In the rows, zero is written as 128.
One turn moves every row onto another: examples first, then more rows asked
Dafen: [141 122 115 110 168  82 135 156 148 136 165 112 114 149 119  95 118 161
 129 102 145  90 172 135  90 106 134 157 114 109  98 117 145 124 171 111
 137 146 177]
nud: [139 119 116 101 131 125 124 156 116 121 172 118 134 162  94 135 118 122
 123 108 128 103 138 127 136 153 129 125 158 118 104 131 155  89 167 123
 162 119 130]
daner: [135 137 113 119 164  79 135 155 152 160 170 110 102 149 118 101 123 158
 123 115 137  84 172 135  97 101 129 150 117 115  92 131 149 135 163 109
 123 136 185]
lem: [138 124 133 116 129 124 129 111 133 129 143 130  79 136 107 147 144 126
 156 118 149  85 135 129 140  88 137 134 101 123 143 117  92 106 141  99
 117 158 153]
bik: [133 126 114 122 175  80 119 148 147 150 163 108 106 147 117  99 113 160
 124 119 135  90 184 133  97 103 131 166 111 106  95 123 147 134 156 112
 124 134 176]
tudaf: [141 130 125 122 169  81 130 147 154 150 157  95  98 159 115 106 128 161
 118  97 154  96 172 140  95 104 139 156 113 111  90 117 140 130 164 117
 129 139 175]
Ris: [132 108 141 138 151 129 122 104 152 194 164 107 137 150  70 109 121 153
 113 128 176 121 118 128 132 119 131  95  84 130 118 121 138 126 156  73
 165 121 168]
vamer: [ 97 145 108 138 113  93 116 132 150 113 166 136 102 104 110  95 112 123
 146 142 141 117 136 136 157 124 101 149 122 135 115 123 118 120 169  80
 164 152 135]
tasos: [132 154 106 147 156 122 128 128 147 137 144 105 114 177 113 101 122 121
 130 138 114  91 152 172 127 124 135  95 100 166  78 102 159  84 159  86
 151 162 113]
pibov: [143 140 133 135 136 130 152 117 129 200 167 113 106 154  89 114  96 152
 112 161 142 130 139 154 131 127 128 132 143  97 107 121 116 119 155  88
 147  91 164]
led: [149 144 127 133 134 130 154 108 135 183 146 103 119 153  93 109 100 159
 107 163 151 137 125 164 126 126 138 123 127  89 114 125 126 122 156  84
 141  86 154]
Gek: [ 98 115 113 132 134 111  98 103 164 198 153 103 101 138 123 128 114 135
  85 151 142 125 147 169 125 129 144 108 121 106 107 135 155  94 156  93
 152 154 129]
vepi: [148 102 132 111 129 146 141 117 154 158 140  74 102 146 118 116 140 133
 124 138 143 148 156 160 142 143 153 120  97  92 108 133 148  99 142  81
 124 111 106]
gomir: [126 130 129 140 101 113 114 101 151 156 152  80 110 160  91 128 134 124
 120 122 162 154 143 151 131 123  78  96 116 114 104 148 101 122 126 108
 141 125 136]
Ralet: [ 89 143 103 138 112  88 110 137 141 125 171 124 105 117 116  94 116 126
 140 140 126 130 128 152 162 126 100 143 124 141 101 132 109 132 162  78
 158 137 131]
Sagi: [100 136  99 136 119  91 113 141 147 128 172 123 100 106 120  89 118 131
 139 145 136 117 136 136 173 127  92 145 119 144 116 133 110 127 158  73
 159 147 141]
Nusut: [125 155 101 145 159 116 128 122 139 127 138  96 110 168  96 104 126 126
 126 129 115  97 157 170 132 128 127  94  95 170  80  90 160  78 156  98
 153 157 126]
zilo: [131 158  96 146 147 127 128 131 139 107 134 104 115 159 101  91 117 120
 131 138 128 100 154 163 119 123 125 101  92 163  86  92 159  83 158  96
 151 158 112]
zoru: [151 117 107 105 119 132 130 140 118 119 171 105 140 168  94 143 124 131
 129 105 102  97 140 116 141 147 141 136 145 112 101 145 156  99 146 115
 155 114 129]
Sedab: [138 160  99 151 142 140 127 129 141 125 137 117 128 164 103 104 119 127
 135 139 115 110 155 155 138 129 133  96  85 171  79  86 146  84 155  95
 144 153 124]
Tilu: [ 91 146 103 144 119  88 114 126 151 128 165 117 109 105 106  84 111 122
 134 137 141 126 143 137 166 124 108 158 110 137  98 113 106 131 161  65
 158 139 127]
lume: [130 149 105 155 145 126 129 129 147 127 134 102 103 170 109  98 110 112
 129 136 117 103 149 166 134 126 119  97 105 175  86  91 162  90 154  87
 138 158 114]
metu: [150  94 135 125 131 145 150 114 158 157 145  76 116 152 111 109 140 140
 108 139 132 152 161 140 139 137 165 126  83 117 116 132 143 122 138  86
 128 106 112]
nidif: [146 121 118 135 140 123 129 110 138 112 141 130  84 150  95 130 137 140
 163 126 146  80 132 123 131  98 131 140 103 124 148 113  89 105 142  92
 113 157 154]
lovev: [143 120 123  96 131 125 126 133 129 111 157 109 132 166 102 147 115 132
 120 102 105 107 145 109 138 148 136 131 151 110 105 141 150  89 159 118
 159 122 126]
zeze: [131 113 137 130 116 112 117  95 155 154 164  85 117 161  78 117 136 132
 112 129 169 144 142 155 123 138  79  87 117 106 113 135 111 128 137  93
 135 126 146]
gage: [141 126 110 130 161  76 127 151 148 138 153 104 125 164 109 101 120 161
 125 111 139  94 173 139  93 103 143 146 113 104 100 125 148 140 158 116
 125 163 184]
duv: [135 132 106 103 120 138 126 139 121 103 158 109 136 162 100 141 116 136
 131 101 113 109 141 121 131 145 146 133 145 114 103 128 154  80 163 124
 165 125 141]
gab: [132 123 109 103 118 136 124 142 113 115 162 110 134 175 105 141 114 138
 121 112 110 113 147 118 146 144 141 132 154 126 101 143 165  95 155 115
 158 124 132]
sata: [ 92 118 103 137 131 122  95 103 178 186 144 102 104 147 114 127 118 145
  99 139 161 143 152 168 125 127 140 103 111 114  93 144 150 106 146 102
 154 165 136]
Tedol: [142 111 114 124 139 125 140 110 142 132 135 127  84 163 100 132 135 138
 144 120 138  74 122 124 135  91 129 145 103 132 148 131  90 104 137  92
 113 152 154]
difog: [ 96 133  88 142 125  85 124 132 147 115 166 137 109 105 116  77 115 117
 125 151 135 119 132 149 154 122 110 143 121 128 119 127 109 131 170  73
 157 144 127]
gezot: [101 145 103 136 123  91 116 138 139 123 172 120 109 108 100  90 100 127
 130 140 128 128 126 137 162 115  94 152 118 140 111 133 107 126 164  79
 173 147 123]
nesik: [109 124 118 138 120 115  89  90 171 191 150 107 109 142 111 128 109 151
  94 147 151 131 147 164 120 139 140  97 121  95 115 127 145 112 134  95
 143 155 130]
pazog: [138 111 129 123 143 125 132  98 137 126 135 125  78 149  94 131 143 132
 141 136 150  86 122 115 137  96 139 146 115 113 138 128  83 104 144  83
 118 163 147]
Nos: [138 118 128 130 143 125 130 116 134 132 136 126  81 155  97 123 143 134
 151 127 133  81 112 114 133  91 134 126 100 133 143 129  93 109 139  87
 106 160 142]
fiz: [136 129 122 113 161  83 136 157 142 151 160 104 111 168 129  92 119 152
 127 101 134  88 175 141 101 103 131 156 112 109 100 128 158 129 160 109
 133 138 186]
Zurab: [135 161 103 149 155 141 133 117 145 128 141 104 112 171  94 101 119 114
 123 138 133 103 154 160 132 122 129 100 109 164  81  93 149  76 155  97
 153 152 106]
tib: [140 126 113 107 125 131 117 138 120 122 163  99 148 162  90 129 121 138
 115  98 123 113 138 107 142 145 140 144 151 101  92 142 161  82 159 115
 160 125 132]
bevo: [146 133 111 144 131 128 150 122 144 186 160 111 104 154  87 117  86 162
 102 147 147 135 137 153 131 129 154 144 131  96 113 120 129 135 168  76
 150  90 154]
vetuz: [115 128 124 141 101 105 118 104 143 164 150  92 112 165  72 113 119 125
 117 108 172 135 126 150 128 137  79  94 122  98 118 138 106 116 136  91
 135 126 137]
mibuf: [138 100 143 117 133 144 138 108 165 161 151  90 111 135 111 109 139 133
 111 146 150 155 156 154 131 136 160 114  89 107 118 131 156 125 131  96
 137 107 111]
Vus: [122 100 143 156 155 114 130 108 151 196 159 101 136 158  65  96 123 144
 117 127 176 113 124 117 137 113 128  96  89 134 125 129 144 122 153  73
 151 141 151]
zuta: [138 112 144 137 153 137 139 112 147 186 163 110 121 161  61  97 132 151
 127 136 183 123 141 118 142 108 122 101  85 128 108 128 140 121 158  66
 146 130 166]
sug: [138 131 139 127 152 126 133 111 147 126 141 124  85 157  88 129 139 128
 152 133 140  79 122 120 141  92 137 142 101 129 157 122  94  99 142  92
 107 153 146]

vetuz -> zuta
Nos -> daner
Where do these go?
nidif -> Dafen
gab -> lume
Nusut -> gezot
tib -> Zurab
Gek -> gomir
nesik -> zeze
lem -> gage

